(in the rows, 128 means zero)
A single turn carries every row of the set below to another of its rows. Some are shown first; where does it send the rows asked next?
j_161: [123 129  94 112 139 122 102 150 112 126 120 128 113 169 109 115 119 139]
j_509: [126 125 121 151 121 124 116 128 120 146 125 101 131  92 178 171 125 159]
j_266: [149 116 111 145 133 140 134 130 128 126 124  95 119 108 170 164 136 190]
j_276: [115 137 140 126 143 113 123 146 107  72 140 117 144 115 124 127 109 132]
j_267: [109 104 127 127 137 111 138 144 106  93 161 137 130 114 120 125 109 128]
j_870: [149 119 116 141 140 138 136 129 127 130 120  90 114 111 174 165 138 182]
j_659: [140 121 111 126 149 139  97 141 105 103 110  99 122 162 112 110 113 128]
j_138: [145 115 106 145 127 135 135 127 132 131 125 108 120 107 167 164 135 194]
j_22: [146 120 117 136 143 133 139 126 130 138 115  99 109 114 174 167 138 177]
j_832: [109 149 139 113 148 104 128 158 107  83 143 112 134 124 128 132 115 131]
j_675: [131 133 107 114 149 128  99 144 111 116 107 112 116 169 113 114 117 130]
j_500: [125 122 116 149 120 125 120 136 118 152 134  96 125  95 178 172 128 161]
j_55: [103  91 106 129 109 145 116 134 116 118 164  97 117 153 112 113 108 154]
j_804: [142 118 113 135 138 129 139 123 133 143 116 112 109 114 172 167 137 180]
j_871: [134 101  88 133 129 140 101 150 105 109 139 117 123 156 102 107 113 147]
j_706: [ 92 119 101 111 108 128 113 143 124 130 158 109 112 164 113 119 114 162]
j_444: [141 105 101 136 139 146  97 144 103  98 126 102 126 155 107 106 111 138]
j_10: [123 128 117 148 119 123 118 137 119 149 131  96 127  95 178 173 128 163]
j_557: [127 119 121 152 121 126 118 127 120 148 127 100 128  92 178 170 125 157]
j_463: [126 117 118 151 121 126 120 132 118 150 132  97 125  93 177 171 126 158]
j_770: [ 92 147 114 101 119 120 106 135 129 128 130 109 117 169 118 124 114 155]
j_431: [125 113  85 122 129 128 103 154 110 122 136 130 117 163 103 111 116 148]
j_582: [125 130 119 149 120 123 115 132 122 147 126  98 130  94 177 172 127 163]
j_464: [103 116 125 115 141 103 142 158 106 104 163 132 119 123 123 129 115 126]
j_769: [103 138 131 109 146 100 138 165 107  99 155 119 121 128 127 132 119 128]
j_435: [142 116 107 140 131 130 137 124 134 140 122 117 115 110 167 166 136 189]
j_477: [115 114 135 132 138 116 129 139 106  77 149 130 142 110 120 124 106 130]
j_857: [103 146 133 108 132 130 100 116 128 113 109  98 124 164 123 122 108 140]
j_115: [115  91 124 136 122 154 110 115 115 103 142  85 125 148 115 110 101 139]
j_389: [114 119 137 125 133 146 102 106 120 101 115  86 128 154 122 115 102 132]

j_557 moves to j_509
j_832 moves to j_769
Where do these go?
j_55 moves to j_115
j_444 moves to j_659
j_870 moves to j_22

A single turn carries every row of the set below to another of its rows. Some are shown first; where does it send the rows asked next?
j_80: [109 127  97 100 139 122 135 109 113 152 200 176]
j_679: [ 91 121 125 115  98 153  94 138  99  88 166 136]
j_296: [113 119 100  75 131 135 137 133  85 129 207 174]
j_329: [121 126 160 122 102 134 114 108 106 141 160 173]
j_89: [112 134  95  90 125 120 149 127  98 147 201 169]
j_765: [ 85 128  90 107 141 144  91 125  91 111 153 140]
j_233: [122 114  84 112 106 105 103 135 109  93 184 148]
j_426: [110 149  93 107 101 122  94 102 107 110 139 145]
j_528: [121 114  98  90 118 112 140 137  92 140 205 171]
j_468: [117 132 170 108 106 140 130 124 109 127 161 166]
j_725: [122 122 109  96 101 126 104 102 124  98 136 137]
j_569: [ 93 141 101 133 102 150  90 131  85  99 175 153]
j_939: [102 125  92 111 132 110  84 135  93 105 154 143]
j_552: [110 121  93  76 126 136 149 116  98 149 190 165]
j_591: [115 125  99 103 128 120 137 120 107 147 214 173]
j_943: [111 134  95  90 125 120 149 127  98 147 200 169]
j_352: [113 113 167 105 109 156 128 130 102 122 172 167]
j_147: [117 127 164 118 102 151 122 110 107 137 170 168]
j_7: [124 122  97  64 128 116 138 122  96 134 190 171]
j_823: [129 116 164  92 105 128 127 118 115 127 153 164]
j_75: [110 137  99 120 125 106  90 133 121  87 177 155]
j_824: [100 113 118 126 103 161  99 135 100  85 179 147]
j_145: [ 86 145  94 105 137 155 103 108 123  99 166 148]
j_492: [107 127 119  95  97 127  96 116 116  96 137 130]
j_109: [ 92 123 109 122 133 136  81 140  89 100 157 144]
j_543: [111 125  98 107 137 118 132 117 109 148 207 178]
j_58: [114 129  96  93 130 124 141 108 113 152 202 169]
j_646: [104 120  81 100 113 108 102 141 108  96 184 138]
j_702: [127 126 164 116  98 132 120 110 111 136 165 167]
j_592: [ 85 128  76  86 123 147 113 119 111 105 173 132]
j_377: [120 122 162  81 109 155 124 116  95 121 156 167]
j_729: [130 117 165  92 103 133 117 132  92 113 166 171]
j_452: [115 126 161 123 105 145 115 109 103 140 164 174]
j_917: [118 133 170 107 106 140 130 124 109 128 161 166]
j_924: [ 94 123  78  94 121 164 118 105 110 106 170 139]
j_308: [ 98 129 103 104 135 126  86 119 102 108 133 138]

j_824 moves to j_924
j_80 moves to j_329
Where do these go?
j_646 moves to j_679
j_702 moves to j_591
j_296 moves to j_377
j_109 moves to j_765
j_426 moves to j_75
j_823 moves to j_528

A single turn carries every row of the set below to another of its rows. Some are shown first; where does it send the rows asked next?
j_487: [135 129 134 118 110 140 108 160 106 140 121 101 118 105 131 113 125 112
 134 139]
j_186: [144 141 137 154 156  77 146 113 147 131 118 134 137 132 154 111 112 145
 135 149]
j_303: [145 146  80 151 176 117 118 133 152 114 122 137 133 131 133 103 153 117
 126 126]
j_759: [134 151 128 144 150 132 130  92 148 101 100 149 137 104 167 121 144 119
  99 103]
j_126: [136 145 113 162 166  98 163 106 138 114 103 136 144 127 149 110 141 128
 117 129]
j_339: [127 156 101 126 138 142 115 114 153 120 147 170 116 140 138 154 131 149
 115 118]
j_716: [144 144 127 126 105 140 134 149  97 140 131  94 114 126 147 122 114 132
 125 140]
j_987: [132 129 132 127 109 131 129 147  92 142 120  93 123 109 143 126 128 125
 136 114]
j_649: [110 148 136 134 141  98 123 135 162 109 133 143 157 136 104 130 147 156
 131 132]
j_841: [149 140 112 153 171 106 106 130 164 134 122 136 116 144 124  90 144 135
 144 146]
j_359: [123 133 135 112 103 147 112 144 107 155 136 123 104 105 131 122 113 133
 117 143]
j_274: [115 131 131 128 115 130 139 150  94 156 109 108 119 117 127 133 124 137
 114 129]
j_198: [115 149 151 146 145 109 129 122 164 106 108 139 147 143 105 113 159 150
 121 137]
j_107: [152 164 164 146 135 135 123 110 173 114  93 143 131 131 142  99 132 122
 110 155]
j_771: [152 141 151 159 156  85 148 111 151 113  98 127 129 119 159 107 138 130
 127 142]
j_281: [119 142 138 139 152 103 114 142 172 110 118 143 140 121 100 115 167 139
 126 139]
j_865: [118 139 143 128 115 126 131 149 105 164 113 104 118 113 131 121 117 149
 106 135]
j_842: [141 149 125 141 139 138 101 114 170 137 146 151 130 120 118 103 156 134
 164 102]
j_785: [152 136 139 160 155  95 147  91 142 118 113 135 118 138 163 101 128 136
 141 140]
j_447: [123 134 134 117 106 151 120 150 105 155 113 122 109 108 129 127 116 120
 111 145]
j_762: [143 159 126 130 127 135 105 117 167 133 154 149 145 110 136 126 139 139
 158  90]
j_284: [132 144 131 125 105 139 127 147  98 143 131  90 123 116 144 129 127 142
 125 110]
j_636: [140 133 120 129 112 138 135 154  95 152 122 103 113 121 136 121 116 118
 134 143]
j_877: [156 154 134 140 137 141 130  92 152 112 114 157 103 112 179 136 134 122
 110 115]
j_791: [158 156 151 149 145 113 140 124 167 117  99 143 125 124 142 103 129 115
 114 175]
j_153: [116 128 152 119 108 135 117 148 103 144 103 107 122  98 135 125 126 126
 112 126]
j_895: [107 146 131 141 147 118 137 118 163 120 118 164 159 107 100 106 156 126
 123 133]
j_400: [130 134 119 124 120 142 113 157  98 146 110 100 110 116 141 131 127 127
 112 120]
j_459: [163 161 145 144 118 143 155  90 156 125 132 159 124 108 161 123 131 116
 144 124]
j_318: [121 127 136 115 103 131 121 150 103 144 145 111 118 111 120 117 122 135
 136 144]
j_209: [155 168 142 145 120 159 142  89 164 143 130 166 124 127 141 113 129 126
 142 127]
j_620: [144 150 101 140 167 106  93 150 170 140 133 138 128 137 123 110 133 142
 134 136]
j_299: [156 155 113 147 136 143 155  97 152 129 133 166 136 112 146 100 126  99
 141 144]
j_248: [121 151 110 135 136 141 132 112 156 127 143 172 116 124 119 149 159 145
 127 105]
j_631: [145 145 102 142 146 133 124 108 151 112 146 149 145 105 138 105 155 110
 158 100]
j_655: [144 150 136 140 149 127 120 120 170 112 105 154 145 103 132  85 136  97
 118 159]
j_244: [148 154 108 134 139 146 104 124 167 125 150 153 120 113 130 127 162 127
 150  96]
j_394: [150 146 143 132 136 120 111  92 148 103 123 145 121 112 186 131 117 132
 120 113]
j_258: [137 133 137 119 108 130 113 157 104 130 132  92 117 115 136 110 120 126
 130 149]
j_270: [126 145 127 124 119 137 111 160 108 153 118  95 116 118 134 126 127 146
 106 119]
j_523: [121 133 156 118 105 134 115 138 107 154 117 111 114  95 142 118 114 138
 111 132]
j_360: [161 174 139 141 118 143 150 101 160 139 132 159 135 127 158 127 105 128
 131 139]
j_129: [140 145 103 153 170  99 126 147 163 133 125 136 123 139 111 112 157 140
 137 141]
j_130: [146 144 132 139 140 137 115  83 145  98 122 148 107 129 173 128 142 135
 125 102]
j_932: [119 152 107 138 146 142 120 110 153 112 131 161 113 154 120 140 157 152
 116 115]
j_977: [117 157 102 137 148 151 133 108 156 126 118 178 130 118 126 131 148 126
  97 118]
j_288: [119 128 141 119  99 139 131 148 101 153 127 116 125 103 120 122 123 122
 138 137]
j_947: [151 164 156 137 140 113 111 134 173 106 102 132 145 129 144 108 120 125
 108 163]

j_270 moves to j_359
j_248 moves to j_459
j_785 moves to j_198
Where do these go?
j_303 moves to j_977
j_153 moves to j_487
j_394 moves to j_947

